R: 3 groups of rows, each row roughly a mix of its group's hidden directions:
R (71 x 10):
[[-32   6  15 -20  28 -26  14  -4  21   3]
 [-17 -10  -6 -11  16 -37 -37  -7 -14 -10]
 [ 25   4 -11  16  11  27  18 -21   0  34]
 [ 31  21 -43   2 -15  -2 -17   7  -4  -2]
 [ 11 -31  -4 -35  -8  27   9  -8  11 -21]
 [-20 -12  18 -48  19   6  11  -1  -2  10]
 [-14  14  34  -2 -14 -30  -6  26  -6  22]
 [ 11   5  -1  46  -7 -14 -31  10  -6 -15]
 [-36 -17  32  15 -14 -17  22   9   3  -2]
 [-13  13 -21  19 -19 -34 -34   5   4   4]
 [ -9   7  29 -25  -1   5 -12 -33  23  20]
 [  3 -41 -29  21   2  11   4  12 -13 -20]
 [-13   2  -5  12  27  -6  -1  24 -35 -31]
 [-15 -22   1  21  26   1  17  21 -28 -22]
 [-17  44  29  -3  -8 -25   4   7  -5   2]
 [ 25  15 -10  36 -31  -4 -15  10 -16  -1]
 [  1  38  16 -19 -11 -10 -15 -23  16  25]
 [ 25  -3 -46   2  -2  12 -26 -12  -8  -3]
 [  6   6  16 -16  13  13  -5 -39  16  34]
 [  3   0 -18  29  -3 -14  22  37 -22 -14]
 [-38 -18  42  -1   9  -4  12  -2   1  -7]
 [-21   5  49 -20   7  -4  14  10  13  -7]
 [-26  37  11 -22   6 -32  12   4   5   3]
 [ 44  12 -25 -19  -1  19  -7  -4  17  10]
 [-16  41  11  21 -19 -27  -5  16   1   7]
 [ 24 -15 -24  14 -19  38  17 -10   8   2]
 [-10 -24   1 -32  38 -16   2 -22   0   4]
 [  9   2 -15  51  -5   6 -10   0  18 -20]
 [  4  10 -25   2 -47 -16 -22  -3  13   0]
 [  5  24  -7  45   5  -2   5   4  -4  33]
 [  9 -22   5 -46  -1  21   8 -17   5 -19]
 [-34 -12  38  13   3 -11  20 -11   0  16]
 [ 28  18 -38  11 -20  16   8 -15 -10 -10]
 [  2  -5 -34  37   0 -14 -26  -1   1  20]
 [-13  43  33   8  -2 -14  17  12  -7   7]
 [ -2   4  27 -49  -1   5  13 -12  -2 -18]
 [ 21  -8 -22  33  -6  29 -16  -5  -1 -24]
 [-31  28  -2 -22  25  -9  12  -7  17 -21]
 [  6 -22 -11 -23  30 -28   2 -29  -8  11]
 [-17  11  34  -3  35   2   6 -23  -9  21]
 [ 29  -6 -31 -21 -13  17 -23   4  16 -18]
 [ 13  12 -40  20   1  15  13 -22  15 -22]
 [  7  16  -9  49  -7 -13 -20   6   5 -19]
 [-13  21   0  38  12 -29 -14  12 -13  17]
 [-12   5  -8  40  19 -28 -19  13 -14  13]
 [ 10 -21  -4 -46 -10  17   1 -20   9 -18]
 [  6 -17  -1  50  -9   8   0   7  29   1]
 [ 13   0 -13  11 -37  30  18  11  26   0]
 [-29   1  16 -35  30 -21   9  -5   9   4]
 [-14 -20  16 -46  13  25  10   1  -4   7]
 [ 23 -27  -8  14   3 -33   1 -16  -4  29]
 [ 15 -28   8 -30  17  31  20 -13  -2 -10]
 [  1  22  25 -22 -16  -4  -3 -21  29  27]
 [-17  15 -19  -4  32 -17  14 -23  23 -20]
 [-14  18   1 -27 -31 -27 -22  -5   9 -16]
 [ 11   7 -22  17  25  -1   8  28 -33 -19]
 [ -3  -9  19 -51   1   3   4 -12  -2 -25]
 [ 30  23 -39   2 -17  -6 -11  19  -3  -8]
 [-17   7  35  21 -12 -20 -12  31   8  11]
 [ 32 -16 -23  37 -20  16   0  -7   2   4]
 [ 27  22 -25  22 -27  15  -9   0 -18 -14]
 [ 19 -13  13 -15  19  37  32 -12  -3   5]
 [-18  18  32  10 -13 -31  -4  26   4  16]
 [-31 -29  36  -4   8   6   6 -21   9   5]
 [ 11  14   1 -34   9  15 -32 -29  14   4]
 [ -7  -9 -26  34  16  -7   1   7 -38  -9]
 [ 21 -13 -47  21 -16   1  -2  13  -9  -7]
 [-13  17 -17  32 -14 -31 -27  11   2   9]
 [  3 -43  24 -16   5  -4  -2   4  -8  32]
 [ -2  25 -16  15 -26 -28  -2  30 -12 -16]
 [-15  26  10 -21 -38 -19  -8   7  13 -18]]
which group is each row in? (one row of each group first):
[  6   6  16 -50 -11  13  13 -21   6 -11]  Z
[-31  -2  34 -32   6   1  12  17   9  14]  M
[ -7  15  -6   9 -17 -23   4  40 -12 -29]  P

[ 12 -42 -18 -20  -6  26   1  -3  12 -19]  Z
[  4  36 -34  12   2  -1   1 -15   1 -32]  M
[  8  -7  21 -39  -4  27  27  -6   5 -17]  Z
[ -6 -14 -14 -34  30  -7  20 -29   6   5]  M
[ -8  20 -21  11  -3 -19 -17  23 -28 -29]  P
[-12  26  37 -27 -10  -9  -5 -10  22  10]  P
